rotation ticks, each row followed by its count of ticks
The counts run from 0 to 148.
[  4 -21   1  -8 -10  13  36 -19   4 -26  26  21 -23  67  -9  11  -3 -23
   4  17  -5 -22  -3   6  -1  -9  30 -17  -6  10  23 -22  14  15 -13  37
   3  39 -36  25   7  13] | 19
[-34 -32   3 -10 -21  18  28 -43   0  23  17   2 -12  40  20   2 -45   7
  39  49  21 -10 -10   1   3  -2 -18 -14 -11   4   5 -14 -16  11 -12  -6
  35   6  24  -5  17 -23] | 88
[ 15   9   1   6 -24  -4  13 -19  22  37  11 -33  27  54 -14  -6  16 -41
  18   3  -3 -15  27  25 -10 -10  11  17 -33  11  -6  20  -6  11   5  29
  17  14  24  14  11  16] | 34
[ -2  31 -29 -19  -7  -6  -6   0   5 -22   8 -11 -19  19 -27 -12 -16 -10
  -6  33  -5  -1  34  13 -42  34 -35 -31 -34 -20  -3  14   5   6   0  32
  13  41   0 -21   4 -22] | 59
[  1 -31 -14  14 -50   4  12 -34   7 -19   2  31 -21  46   9 -26  -4  -3
  25 -17  24 -12  32  -3   3 -26 -34  -8 -19  -7 -15 -29  -4  13  23 -35
  40  13  14  -6   0  15] | 12
[-18 -19 -33   8 -20  29   6 -54  22  -2  -5 -11 -29  40  36  -9 -18   6
  37  28  30  -5 -27  11  -6  19   2 -18   3 -14  29  -3  16  27 -16  19
 -14  -2 -10  14  12  12] | 2
[ -3 -50 -21  -9  17  -1 -19 -34  44 -45  -9  20  21  23  13 -23 -26  10
  28  20  -7  -6  12  -2 -25   8 -18  20 -10 -11  30 -13 -27  25  -1  28
 -14   3   9 -21  18  -1] | 126
[ -4 -32 -16 -17  18 -11  34  -6 -23   1   0   9 -16  45 -15 -24 -43 -20
  30   0  -7  -7  -8   5   7  15 -14   7  -9 -19  -6 -15   8  -3 -35  50
   5  20 -27  29  23 -20] | 104
[ 10 -16 -33  -8   5  -1  -2  -1  33 -34  40  -3 -32  -5  10 -10   6 -27
  45   6  19 -15   4  22   2  36  22  -4 -18 -13  35   6   7  31   1  -5
  20  15 -14  -2  32  29] | 5
[ 24   7  -7   8 -10   5  16 -19  -2   1  18   8 -12  49  -3 -20   4 -28
  23  -1  -1 -22   3   5   6  17  25  -7  -9   1   8 -18  19  21 -31  39
  -6  55 -46  28  11  15] | 18
[-28 -36  -4 -13 -23 -46  33   5 -13 -15  -7   6  -1  31 -11 -24 -14  -1
  20   5  -1 -18  28  20  37  11  15 -11  -6  25   2 -23   2  22 -20  20
  -9  40  -2  30  13 -24] | 106
[ 12  -5 -27  -8   8  22  17 -16   5 -24  29   9 -24  50  -5  10 -10 -28
   2  16  19  -9  -7  18 -27  28  14  -5 -16 -21  31 -14   7   2   7  53
   2  30 -18  27 -12  -4] | 147
[-13   4   9 -36  -2  29  -3   8 -10 -40  27  -5 -10  24 -37  -1   4 -19
  55  -2   1   1  19 -24   1  -1  -3  20  21 -14  16 -19  21  25 -29   5
  27  30 -17   2  33  22] | 95
[-25   1 -12  -8  -7 -56  19  -1  16   1  -6 -33   6  10 -11 -67 -15 -27
  27  22   6   5  35   4 -22 -26   8  19 -31  -4  -3  18   0  14  14   4
  14   0 -16  19  26  -6] | 119
[  1  19 -47 -23   7 -24  12  -7  46 -47 -23   4 -35  11 -12  -6 -27 -36
  26  27  33  -1  20  29 -19   8 -19  -5 -16   0   7  -7  19  21  28  -2
  -4  -4  12   3   8  22] | 135
[-18 -21 -28 -17  -4 -16 -31 -33  31 -36 -17  17  38  -1  21 -35 -21   5
  22  23  16  -7  31  -3 -21   2  -6  13 -14  -6  14   1 -22  43  -9  35
 -12  27   8 -20  -5 -10] | 127
[-25  -8   2 -24 -22  39  -1 -19  14 -20  12 -53 -22  45 -19   3 -18   8
  19  18  -2   8  -5  13  -2   8 -15  -1  -8 -24  25   3   5  -1   6   7
  15 -26  17  50  21  28] | 79
[-14 -21 -37  -7 -32 -12   8 -14  27 -28  28 -15 -28   6  15 -17  12 -12
  24  17  33 -22  14  37  18  41  22 -23 -25 -24  20   4  11  38  17 -12
   6  31   6  -8  26  17] | 4
[  8   3  19   3 -31 -24 -35  -4   1  -6  57  21  -5  14   3   1  -2  -5
  29  14   4 -14   0 -14 -25  14  -6 -19 -38  22  36  14 -32   5  -8   4
  11  36   1  21  51 -29] | 73
[-20   4 -22 -44 -34   8 -11   8  12 -43  20 -14   5  16 -27  -6  -6 -28
  29  25  14 -36  26  22  20  15   6  -2  11 -18 -22 -19   3  29 -25   0
   9  22  20  -4  17  26] | 93
[ 12 -30 -24   2 -32  19 -14 -28 -15   7   4  27 -12  49 -12   6 -10 -19
  19 -31 -30  22  -1  12 -19   9   2  39 -23 -45  24   1  18  11  -6   8
  10  10 -27  25  12 -13] | 27
[ -1  -5 -10   2   1  11 -24 -10  15 -30  10   0 -14  -3 -17 -36 -38  26
  36   1 -35   3   2   1   4  31 -26  17 -10  11  38  12   1   7 -13 -20
  17  11   2  30  54  17] | 82
[ 25 -30 -21  40  -9  -4  -3 -24   8 -15 -14  35 -37  30   8 -38  -4  15
  37  -9  19  -5  -1 -27 -15 -14 -34 -17 -11  31  32  -5   6   0 -19  20
   9  23 -19  11  -2   5] | 142
[  6  17 -22  -3 -28  -8  11 -15   0  -1  10   3   1  38   5 -39  -6 -33
  10  -8  14 -35  11  14  13  14  18  -7 -16  -5 -18 -14  19  20 -24  36
   0  67 -20  12   5   7] | 17
[ -2 -39  -2 -11  -8 -47 -14 -18  14 -21   6   9 -21  30  -3 -14 -15 -25
  33  25 -10   2  -2  -4 -43 -14   6  13 -20 -34   9   8   3   5   3   6
 -14 -23 -47  14  50   4] | 117
[ -7 -32 -11 -16 -38  21 -40 -21  30 -23 -14  -1  16  27  -8 -18  -4  10
   9  55 -32   4  19  19 -42 -24  12  23  -2 -18   7  18  17  26 -12   6
  -6  16 -30 -21  -7  23] | 41
[-16  -7 -60  -4 -22   8  -1 -22  14 -47 -42  11  17  42 -28   7 -16 -20
   8 -20 -15   5  25  30 -27   1  -1  -7 -20  -4  11  -2   3  10 -20   9
  16 -13   6  12 -36  11] | 24
[-28 -29  -4  -9 -38   5  16 -30   9   1   2  -7 -29  28  22  -3   7  -5
  22  54  46  10  21  12 -23 -10  15 -10  -5 -32  13  -4  27  42  21   4
   1  12  -4 -12 -12   1] | 131
[-38 -21 -23  -9 -12 -17  19  -7   0 -37   5  -7  42  38 -38  -3  14 -13
  28   8   6 -21  56   2 -30  -6   8  12 -13   1  18   3 -22   2 -16   4
  27   1  31  -6  -6 -18] | 110
[-25 -26 -11 -19  -9 -52  -3 -10  19 -24  -7 -14  -3  25  -3 -43 -28 -24
  11  37  -4  -4  18   9 -42 -36   7  16 -19 -25  -2  13  -4   0  14   7
   3 -17 -29   6  37  -7] | 118
[ -5 -33 -16  17  -8  -7  16 -27   0 -31 -24  26 -23  46 -28 -12 -16   4
  31   2 -23 -14  -5 -12 -35  14 -29 -32  -4 -12 -27  -7  -2   1 -35 -35
   8 -14 -15  -1  18  28] | 100
[-42   7   8 -38   3  20  10  -4  -3 -41   0  10 -25  38 -33   5 -21  -1
  36  11  -2   5  14 -25 -12 -25  -7   5  25  -4  23 -30  17  18 -21  -8
  26  28 -16   5  22   1] | 96
[ 33   2  12 -23 -11   9 -14  10  10  15   9  15  -9   8 -11  -6  -6 -11
  57   7  10  16  25 -13   3 -19 -32  31  -3  39  12 -11  24  35 -21  51
  20  39  12   8  -1   3] | 52
[ 15 -15 -46  35 -23  -5  -3 -29  20 -32 -24  37 -26  43  -1 -42 -15  11
  15  23  30 -25 -12  -7 -31  -7 -28 -23  -8  25  13  -9  11  -5 -23  25
   1   7 -13  11 -18   4] | 143
[ 15  -3   2   3  -7  20  16 -17  29  38  17 -24  18  62  -7  10  19 -34
  38 -17  -6  -2   9   5 -13  -3  -6  28 -22  20  21  14  -9  11  -4  41
  12  12  22  14  24  15] | 35
[ 52 -16 -14 -10  -2 -12   0  -9  32  12   3  25 -15   5   0  21 -13 -35
  52  21 -23  -3  -1  36 -10  41 -21   4 -29  25  -5  19  10  29   3  -2
   2  -3  14  -7  26  36] | 48
[  0 -18  -4   5 -32  27  21 -54  12 -22 -14  39 -31  50   0  -5 -20  -3
  36  -4  12   1  13  -6  -1 -24 -16  -2  -1  -2  -1 -35  17  22   9 -29
  29  -3   8  19 -10  26] | 11
[-21 -17 -22   5 -24 -18  17 -11  12   4  16 -18 -42  18  17  -5  18  -6
  43  21  47  11  22  20 -15  -4   7 -21 -18 -18  26   8  22  34  28  -7
  16  23   2 -15   5  -8] | 132
[-11 -28  17  -3  -4  37  20 -52 -15  33  29   6  -6  33  11  -1 -41   4
  55  43   7 -10  -5 -15 -15   1 -12  -2  -6  -5   5  -6 -11  15 -29   4
  30   2  -5  15  11   2] | 87
[ 14  28 -31 -17   0 -28   2 -11  39 -36 -16   4 -16   4 -12 -13 -18 -33
  31   2  25  -2  52  23  -6  24 -16   2 -22 -11 -19  -7  19  31  20  -2
   8  13  14  16   0  29] | 136
[ 43  -6  17 -15   7  15   7 -32  10 -30   2  35 -16  22  -4   2  -9 -19
  46  -1   8  11  29 -16  -6   1 -14  24   1 -11  -9 -23  21  28   1  29
   7   2 -12  33  -8  46] | 138
[-21   3 -14  11 -16  15  -8 -55  10  20   5 -29  16  12  30 -51 -10  11
  44   5  37  -6  25 -15 -15   5  -6 -11 -21  -4  15   3 -14  34 -16  28
  14  28  -3   1   2  -4] | 0
[ -5 -11 -49  -2  -2  13   1 -12  14 -46 -30   9   4  40 -22   3  -8  -9
  37 -29 -24   4   3  11 -23  -2   4 -18 -21  30  44  11   2  10 -28  15
  23 -13 -10  10 -18  12] | 23
[ 25 -18  -1  22 -22 -12  -4 -19   7 -12   8  29 -22  29  12 -43   4  13
  39 -20  25  11  33 -28   8 -19 -36 -10 -21  23  22 -15   5  18  14  12
  28  37  -7  13   2  -4] | 141
